Each row is where one point has got to under a steady rotation. How many steps took it there?
The counts run from 0 to 623.
[150 130 167 166 139 181 133 121 107 144 139 115  86  82 141 152 106 165
  88 145 111 155 166 117 125 135 135 122 118 180 112 139]	50
[140 154 166 149 151 179 143 125 100 172 124 104  99  96 129 142 108 155
 129 163  93 175 170 123 116 135 141 152 123 160 115 132]	51
[139 175 151 127 142 163 153 101 111 100 113 117 128 104 156 113 114 160
 134 141  86 199 131 124 137  98 137 127 146 122 112 167]	287
[174 126 148  72 124 163 113 140 124 136 147 144 148 112 110 144 118 128
 128 164 107 152 136 115 103 150 123 206 146 155 122 126]	21
[154 134 158 135 134 160 138 110  87 139 166 106 113  93  97 148 101 138
 123 146  60 151 126 103  85 138 111 186 149 161 109 139]	17
[146 165 194 137 141 162 157 100  80 122 130 134 147  95 115 142 135 130
 128 138  89 168 139 108 117 103 132 167 131 122 136 138]	112
[151 125 195 127 165 146 149 111 136  92 110 144 171  73 149 159 107 124
 106 131 126 110 156 110 143 103 125 139 104 172 139 148]	209
[167 138 109 110 161 145 138 167 144 113 121 153 157 126 116 143 138 164
 103 131  65 178 122 111 145 128 123 139 152 170 100 179]	100
[171 144 131 129 150 144 124 122 140  58 101 121 151 105 149 133  88 136
  97 135  90 146 157 119 142 100 112 115 140 173 100 183]	528
[163 144 137  95 139 124 111 113 149  83 121 111 148 105 132 164  66 137
 118 128 124 118 186 115 110 121 110 172 138 172 119 148]	273
[137 151 171 101 139 125 130 108 156  87 130 132 145  88 189 170  81 152
 130 112 139 119 168 139 136 127  87 145 144 169 161 144]	30
[159 110 147  75 126 176 130 138 141 109 134 115 141  78 170 156 100 126
 115 148  97 114 108 144 126 157 109 134 135 177 109 146]	163
[140 107 149 145 121 153 114 139 138 105 136 127 175 108  95 183 125 118
  72 169 125 136 160 105 152  88 116 142 154 182 134 135]	57
[156 135 156  90 117 150 108  83 100  96 155 116 142  77 138 119  75 126
 155 144 100 151 139 135 112  85  90 133 157 138 130 147]	75
[111 183 135 112  96 168 147  95 120  86 106  80 146 108 173 143  98 160
 111 142 105 159 151 132 156  91 119 110 182 137 114 154]	189
[165 118 165 130 123 157 138 123 103 136 146 146 128  58 148 143 105 155
 133 134 101 137 115 150 135 111  92  93 118 162 150 153]	502
[130 142 124  70 114 178 143 161 149 119 100 107 171 120 168 154  98 158
 111 175 108 157 143 146 155 128 134 138 162 165 104 135]	341
[110 126 161 102 110 183 133 129 100 113 146 129 143 116 140 173 139 115
  80 170 125 164 141 126 136 122 124 172 184 132 119 115]	299
[166 146 151  63 129 138 110 117 131  74 141 154 139  96 165 123 105 126
 121 128 112 167 113 137 111 121 100 173 161 136 110 165]	318
[164 134 125 122 113 120 136 123 123  84 138 106 197  95 133 187 101 129
 115 142  76 125 119 122 144 106  81 138 152 156 159 157]	311
[151 152 179 120 104 175 120  75  92 118 143 135 134  92  93 126 124 144
 151 140 101 170 120  87 113 100 113 156 153 146 140 146]	507
[142 148 147  76 147 148 152 163 140  97 107 134 161 131 182 157 112 145
 106 167 128 170 168 133 124 118 152 176 152 144 110 132]	242
[123 152 115 143 145 123 134 116 140 102 137  66 148 115 154 158  70 153
 103 138  98 146 178 129 132 106  99 160 176 158 127 134]	94
[174 115 157 122 133 155  94 121 146 114 165 152 103  91 113 138 105 147
 119 114 119 154 133  99  85 147 102 161 144 186 113 168]	415
[161 131 151 132 167 154 121 150 164 118 128 165 121 112 138 155 113 153
  98 124 150 155 181 111 110 127 121 163 152 195 102 155]	240
[170 136 149 131 133 136 161 138 119 121 128 142 166  67 162 176 128 168
 114 125  84 141  97 136 154 134  99 103 113 168 164 163]	69
[168 130 112 132 158 174 126 133 114 143 133 105 121 103  89 128  90 157
 108 138  76 170 153 109 111 130 111 147 141 189  89 168]	195
[116 192 143 121 118 178 161  94 126 128 109 115 148 117 145 138 123 185
 131 133 106 180 144 119 154 101 118 129 177 142 128 145]	188
[140 141 193 101 166 155 143 119 128  99 112 124 163  85 172 148  94 118
 122 153 124 136 158 124 120 109 140 173 126 153 147 130]	208
[147 106 148 117 125 120 125 154 143 116 169 152 159  92 162 195 131 139
  94 123 135 128 143 142 142 116  86 154 151 172 163 143]	456
[165 142 152 161 129 158 142 110  94  90 118 118 118  77 146 142 113 146
  89 135  89 157 137 116 134  89 113  82 115 158 115 170]	289
[139 131 145  96  91 169 120 114 144 123 144 174 149 107 119 186 154 158
  91 132 151 127 133 111 146 124  88 124 175 182 136 126]	122
[149 151 105  54  91 149 151 124 125 146 141 143 140 110 138 147 107 188
 130 135 123 175 154 154 134 126 113 141 172 155 112 138]	614
[115 158 147 156 108 148 123 111 150  98 119  90 142 115 147 196  98 169
  92 140 131 145 166 102 152  89 118 122 167 178 161 148]	91
[100 148 171 133 115 204 137 121 101 116 141  92 140 102 150 145 123 143
 121 181  79 174 112 115 125 119 134 153 172 130 133 129]	443
